[[111 124 134]
 [124 134 134]
 [128 124 132]
 [128 129 123]
 [110 121 132]
 [129 128 123]
 [132 124 122]
 [152 126 129]
 [148 124 129]]
:
[[148 152 132 129 110 128 128 124 111]
 [124 126 124 128 121 129 124 134 124]
 [129 129 122 123 132 123 132 134 134]]

[[135 133 128 131 129 128 127 128 130 124 130 120 128 128 134 125]
 [141 127 126 151 114 123 121 136 135 121 122 115 132 130 140 124]]
:
[[141 135]
 [127 133]
 [126 128]
 [151 131]
 [114 129]
 [123 128]
 [121 127]
 [136 128]
 [135 130]
 [121 124]
 [122 130]
 [115 120]
 [132 128]
 [130 128]
 [140 134]
 [124 125]]

[[132 129 136]
 [132 128 133]
 [105 126 100]
 [117 127 117]
 [122 127 119]]
:
[[122 117 105 132 132]
 [127 127 126 128 129]
 [119 117 100 133 136]]

[[136 104 135 127 125 116]
 [119 128 119 122 110 142]]
:
[[119 136]
 [128 104]
 [119 135]
 [122 127]
 [110 125]
 [142 116]]

[[128 128 128 130 142 155 157]
 [128 128 128 128 130 145 156]
 [128 128 128 129 143 156 157]
 [128 128 128 128 129 135 154]
 [128 127 128 128 129 145 156]
 [128 133 151 157 157 157 157]
 [128 128 131 150 156 157 157]
 [128 129 128 132 151 157 157]
 [128 128 129 136 154 157 157]
 [128 128 129 142 156 158 157]]
:
[[128 128 128 128 128 128 128 128 128 128]
 [128 128 129 128 133 127 128 128 128 128]
 [129 129 128 131 151 128 128 128 128 128]
 [142 136 132 150 157 128 128 129 128 130]
 [156 154 151 156 157 129 129 143 130 142]
 [158 157 157 157 157 145 135 156 145 155]
 [157 157 157 157 157 156 154 157 156 157]]

[[148 130]
 [130 115]
 [144 119]
 [128 134]
 [130 102]]
:
[[130 128 144 130 148]
 [102 134 119 115 130]]

[[118 137 120 133 120 133 121 122 129 122 114 128 128 107 126 108]
 [120 138 119 126 121 132 121 122 128 121 129 137 117 117 126 115]]
:
[[120 118]
 [138 137]
 [119 120]
 [126 133]
 [121 120]
 [132 133]
 [121 121]
 [122 122]
 [128 129]
 [121 122]
 [129 114]
 [137 128]
 [117 128]
 [117 107]
 [126 126]
 [115 108]]

[[134 114 130]
 [126 112 126]
 [131 150 132]
 [129 113 133]
 [132 152 128]
 [132 152 125]
 [128 102 130]
 [132  99 129]
 [124 150 125]
 [126 133 122]
 [122 129 132]
 [133 116 123]]
:
[[133 122 126 124 132 128 132 132 129 131 126 134]
 [116 129 133 150  99 102 152 152 113 150 112 114]
 [123 132 122 125 129 130 125 128 133 132 126 130]]
---
[[121 120]
 [137 111]
 [117 106]
 [109 122]]
:
[120 137]

[[121 132]
 [145 133]
 [128 131]
 [156 129]
 [119 134]]
:
[132 145]

[[138 128 135]
 [145 127 148]
 [143 127 140]
 [123 123 118]
 [155 126 153]]
:
[135 127 143]

[[139 132 141]
 [143 155 110]
 [123 148 114]]
:
[141 155 123]

[[135 140 128 123 134]
 [135 119 121 130 131]
 [121 129 151 133 130]
 [131 126 117 123 127]
 [130 137 118 127 135]]
:
[134 130 151 126 130]

[[124 152]
 [112 131]
 [142 110]]
:
[152 112]
---
[[125 124 127 125 111 125 130 112 129 148 119 128]
 [120 135 143 140 129 128 124 117 137 115 121 135]
 [134 132 122 132 123 129 131 123 121 153 133 127]
 [137 114 132 129 134 133 121 131 134 122 107 134]
 [133 125 128 142 121 133 128 108 122 115 123 123]]
:
[[137 114 132 129 134 133 121 131 134 122 107 134]
 [134 132 122 132 123 129 131 123 121 153 133 127]
 [133 125 128 142 121 133 128 108 122 115 123 123]
 [125 124 127 125 111 125 130 112 129 148 119 128]
 [120 135 143 140 129 128 124 117 137 115 121 135]]

[[106 121 145 115]
 [113 119 142 114]
 [124 115 142 119]
 [116 115 142 113]
 [137 143 111 142]
 [136 143 113 143]
 [146 137 109 146]
 [145 145 110 145]]
:
[[146 137 109 146]
 [145 145 110 145]
 [137 143 111 142]
 [136 143 113 143]
 [124 115 142 119]
 [116 115 142 113]
 [113 119 142 114]
 [106 121 145 115]]

[[125 133 123 111 136 126 137 129 140 136 131 128 124 135 139 142]
 [131 121 131 145 120 122 103 125 109 110 129 130 131 116 122 104]
 [108 128 112 144 137 126 113 132 108 113 124 120 112 144 133 114]
 [114 132 111 139 135 126 115 137 115 121 126 117 112 138 134 109]]
:
[[131 121 131 145 120 122 103 125 109 110 129 130 131 116 122 104]
 [125 133 123 111 136 126 137 129 140 136 131 128 124 135 139 142]
 [114 132 111 139 135 126 115 137 115 121 126 117 112 138 134 109]
 [108 128 112 144 137 126 113 132 108 113 124 120 112 144 133 114]]

[[116 124 113 131 129 137 130 118]
 [129 127 132 125 128 125 126 132]
 [138 130 143 119 124 122 125 144]
 [140 131 147 115 123 122 125 150]
 [121 126 119 137 134 125 128 112]]
:
[[140 131 147 115 123 122 125 150]
 [138 130 143 119 124 122 125 144]
 [129 127 132 125 128 125 126 132]
 [121 126 119 137 134 125 128 112]
 [116 124 113 131 129 137 130 118]]

[[127 122  98 131 125 128 118 127 121 140 130 137 128]
 [133 126 132 130 125 129 120 128 119 140 132 135 131]
 [140 130 122 130 126 130 124 128 120 137 135 130 135]]
:
[[140 130 122 130 126 130 124 128 120 137 135 130 135]
 [133 126 132 130 125 129 120 128 119 140 132 135 131]
 [127 122  98 131 125 128 118 127 121 140 130 137 128]]

[[100 103 132]
 [123 152 128]
 [124 120 116]
 [138 157 151]
 [107 120 122]]
:
[[138 157 151]
 [124 120 116]
 [123 152 128]
 [107 120 122]
 [100 103 132]]

[[110 140 103 134 108 141 143 133]
 [155 106 113 142 112 101 148 135]
 [121 135 152 126 146 131 103 133]]
:
[[155 106 113 142 112 101 148 135]
 [121 135 152 126 146 131 103 133]
 [110 140 103 134 108 141 143 133]]
---
[[127 134 129 129 127 125 130 124]
 [127 125 129 134 124 126 129 130]
 [128 128 129 131 131 130 127 128]
 [129 153 132 126 128 125 130 127]
 [128 127 127 127 127 128 130 131]
 [128 129 131 129 128 131 125 132]]
:
[[127 129 127 130]
 [127 129 124 129]
 [128 129 131 127]
 [129 132 128 130]
 [128 127 127 130]
 [128 131 128 125]]

[[132 100]
 [151 109]
 [129 131]
 [141 108]]
:
[[132]
 [151]
 [129]
 [141]]

[[135 113]
 [134 111]
 [139 120]
 [137 107]
 [128 143]
 [131 148]
 [140 109]
 [129 142]
 [138 115]
 [131 138]
 [138 114]]
:
[[135]
 [134]
 [139]
 [137]
 [128]
 [131]
 [140]
 [129]
 [138]
 [131]
 [138]]

[[127 127 128 129 127 126]
 [128 128 128 128 128 128]
 [128 129 127 128 128 127]
 [126 125 123 122 103 125]
 [137 148 102 113 126 126]]
:
[[127 128 127]
 [128 128 128]
 [128 127 128]
 [126 123 103]
 [137 102 126]]

[[121 126 129 123 151 125 121 138]
 [136 127 128 128 141 133 129 115]
 [104 126 130 127 129 123 120 133]
 [140 125 130 131 131 135 126 142]
 [141 130 124 131 130 135 123 136]
 [126 127 131 126 145 128 130 139]
 [131 124 127 130 132 115 126 114]
 [125 126 127 122 148 131 126 129]
 [127 128 135 126 135 130 132 132]
 [132 130 131 141 151 136 129 110]
 [128 127 126 126 123 115 132 123]]
:
[[121 129 151 121]
 [136 128 141 129]
 [104 130 129 120]
 [140 130 131 126]
 [141 124 130 123]
 [126 131 145 130]
 [131 127 132 126]
 [125 127 148 126]
 [127 135 135 132]
 [132 131 151 129]
 [128 126 123 132]]

[[136 100 124 135]
 [142 124 121 136]
 [129 127 130 113]
 [130 132 127 129]
 [135 137 123 136]
 [122 126 139 119]
 [129 122 128 118]
 [125 140 134 122]
 [136 126 128 135]
 [119 144 123 124]
 [139 120 111 118]]
:
[[136 124]
 [142 121]
 [129 130]
 [130 127]
 [135 123]
 [122 139]
 [129 128]
 [125 134]
 [136 128]
 [119 123]
 [139 111]]
